Each path below is one point turned by a fixed rotation once a step. After each direction that follows a path, write how fast that rotation turns it, in degrees each step (0 if it stays still).
Each turn is a multiple of 5 degrees from 10 to 175, or 0.
Each row of a path follows its step; steps can be skipped.
Rotation 1:
step 0: [ -1   6 -20   0  13   7   3 -14 -19   7   8  -7  -7   5  -8   4  12  12
 -18  11 -13  -3  -8   5  -3  -7  -8   4   3 -12   7  23  -5   3 -12   6
   4   8  -1   4   7]
step 1: [  6   1 -11  -6   9  -5   5  -7  -3   1  -1   1  10 -10   5  11   4  -1
 -13 -12  -5   4 -16   7   0  -2 -23  -9 -14  -3  17  -4   8   0  -8  18
  15  -6  22  -5  -5]
step 2: [-11  -6 -10  -4  10  12  -2 -17 -16 -20  -6   4   8 -12  -1 -11   6   9
  -5  -7  15   7 -12  -5   4  -9  -2   5  -7 -12   1  11  10  -3 -16   2
   8  10  -4 -16  -3]
step 3: [ -9  14  -3  -3   6   5 -15  -7 -16  -1  -9 -23   7 -10   0   4   9   7
  -7   7  -8  -3   8  11   8  -7 -14  -5  -7   6  15   3   1  10   1  -9
  13  13   8 -13 -10]
step 4: [ -5 -14  -9  19   5   3   0 -18 -21   2   5   1  10  -5  -3   0  -5 -13
  -7   4   3   2 -13   1   1   4   4   6  -6   9  13 -19  15   3   3  -1
  22   9   7  -5  -9]
step 5: [ -8   3  13   9  -8   9  -5  -5 -11  -2   0  -5   4  -9 -18   0  -1  15
  -4  -7  -8  -2  -5   7   9 -20   2  19   7 -17   1 -12  -7   2 -15  -2
  23   5   2  -7  -5]
step 6: [  2  11   7  19   4   3   2  -7 -10  -1  -1  -9   7  -4  10   7  -6  12
  -2   1  15 -14  -5  11  26   7   4 -11   4  -2  18  -4  -3  -8  -1  -2
  17  -1   8   8 -16]
step 7: [ -7 -12 -11   8  -3 -11  -4 -17 -20   2  10   3   0  -9 -15   8   1   1
  -2  10   7 -10   0 -10  13 -14   5   6  -6 -16  11   4 -10  -2   5   6
   8   3 -10  19 -12]
step 8: [  2   2  -4   1  -2   8  11 -15  -8  -2  11 -12 -16   4 -17  14  -3  15
 -10  -1 -13 -14  -1  13  18   1  -3  -4  -5  -3  11   1  -7   1  -9  20
   6 -11   8  -6   1]
step 9: [  8   7 -12   6  17  -5  17 -19  -8   7  -3   3  -1  -3   3  -3  10  11
 -12  -5   8   1  -4  -6   0  -4   2  -3 -16 -12   2   8   9 -14 -13   6
  15 -11  11  13 -13]
[ 0  2  4 -3  2 -2  6  6 -3  4 -3 -7  4  2 -4  2 -1  0 -4  0  0 -2  3  2
  6  3 -6 -5  2 -4 -2 -2 -1  0  5  2 -1  1  4 -6  5] -> 145
[-2  1 -2 -8 -1  1  4 -3 -2 -3 -6 -2 -5 -4 -1 -6  4 -2 -2 -1 -2  4  3 -3
 -2  1 -1 -1 -6  5 -2 -1  7 -2  1 -4  2  1  3 -7 -4] -> 45
[ 5 -5  1  1 -1  3  3 -4  9 -5  1 -1 -4 -3 -4 -1 -4  0  3  1  3  2  1 -2
  2 -3 -8  4  3 -3 -1 -4  3  3  2  7 -1  6 -1 -2 -2] -> 120
Rotation 2:
step 0: [ -9   3   8  -7 -13  16  13 -10   1   9 -14   8   8 -15  -5   9  -2 -11
 -10   3 -24   5  13 -24   3 -15  14  25  10   4   1  -8   5   7   0 -13
 -11   9   8 -16  -4]
step 1: [  5  -1   3   0  18  -1 -12 -26  -4  15  20  -4   4   7  -7 -31   6   1
  -9 -17  -3   9   8 -14   4  -3  -8   5  22 -10   6  -6  17 -13   1   2
  -1 -10  -2 -18   4]
step 2: [ 27 -13   5 -16  -4   2  -5   0  12   1   9  14  -8  17   6  14  10   0
  -4 -19  10   3  19   2  -8  -8 -20   2  10  -9   6  18 -18   0  -5   8
   9   0 -23   7  -2]
step 3: [  6   0   9   3  -4  23  -5 -11  24  20 -23  -7 -13   0   2  10   6  16
   2  25  -2   9  -5 -14 -17  -5  -8  16 -14   6   0  -5  -8   1  -3  -5
   4  17  -6  11   3]
step 4: [ -7  -2  -9  -2  26   6  -7 -15   9  -9  -3  13  -6  11  -3 -18   6 -16
  20  -3 -20  21 -13 -11   2 -13  -4   4 -26  -5  -5  -6   1  -5  16   2
  -1  -1  16 -10  -3]
step 5: [ 11  -3  -5  -8  -9  -7  25  -8  -7  -5  -3  14   4  -3   4 -11   1 -21
 -11 -23   8   8   9  -6  -7 -22   3 -13  -3  10  21   7  -3  -8  14   0
 -19  19  -8  -2  -9]
step 6: [  7  24  19 -18 -18   5   7 -17   1  23   3  -3  -4   8   2   1 -18  -5
 -16  12  -5  10  -9   7  -4  -3  -7  14  25   7  16  -5   5  -2  -6   5
  10  10   5  -9 -10]
step 7: [  8  13  -2 -11  10  10  -5 -24  -8   0  -4   3  -8   9  -9 -18  23   9
  -2   4  -5  11   5   0 -11   0  -6  -2   2 -18 -10  -6 -11  16  -7  18
  16 -31  -5  -2  -8]
step 8: [ 25 -17   3  17  -5  15  21   5   8 -16   1  26 -16   3  -9  -2  13  -8
   0   7 -15  -7  15 -22  -3 -11   7   0  -5  -6   5  -1  -9   3 -10   3
   2   6 -11  11   7]
step 9: [  5   1   8  17   4  -3 -13  -7   7  15   5  -8 -20  10   4  -1   0  -6
  -5  13 -10  23 -13 -11   4 -14   4 -10   4  10   6 -10  26 -14   7   8
  -2  28  -7  15  11]
[ 1  3 -3  3  0  2 -5  1 -3  1  4  2  1  1  4 -3 -4 -5 -3  0  4  5  1  2
 -2  1 -3 -1  5  0  5 11  6 -1 -3 -3 -6  1  0  3  3] -> 90
[-5  6 -4 -3 -1 -2  9  1 -1  1  2 -7  0 -4 -2  0 -2 -6  1 -3  2  5  2  3
 -3 -1  3  4  1 -5  7 -3 -2  3  1 -1  1  0  5 -2  2] -> 60
[ 6  3  2 -2  3  6  7  5  1  2 -4 -2  0 -3 -5 -2 -5 -2 -4  1  4 -5  2 -4
  4  2 -5  2 -4  0 -1 -4  2 -1 -3 -2 -6  2 -1  3  0] -> 135
[-2  0  2 -3  1 -1 -3 -3 -2  1  0 -5 -2 10  1 -4  0 -2  3  2  0 -5 -7  2
  1 -1 -1  1 -2 -5  0 -4  8  5 -4 -2 -2  3 -2 -5  5] -> 130
[ 2 -2  3  0 -4 -1  1 -2  1 -7  0 -2 -1 -4 -2  4  2  6  1  5  5  1 -1  0
  4 -5  4  8  2  4  5  3  3  3 -4  0 -3  7  0  0 -1] -> 125
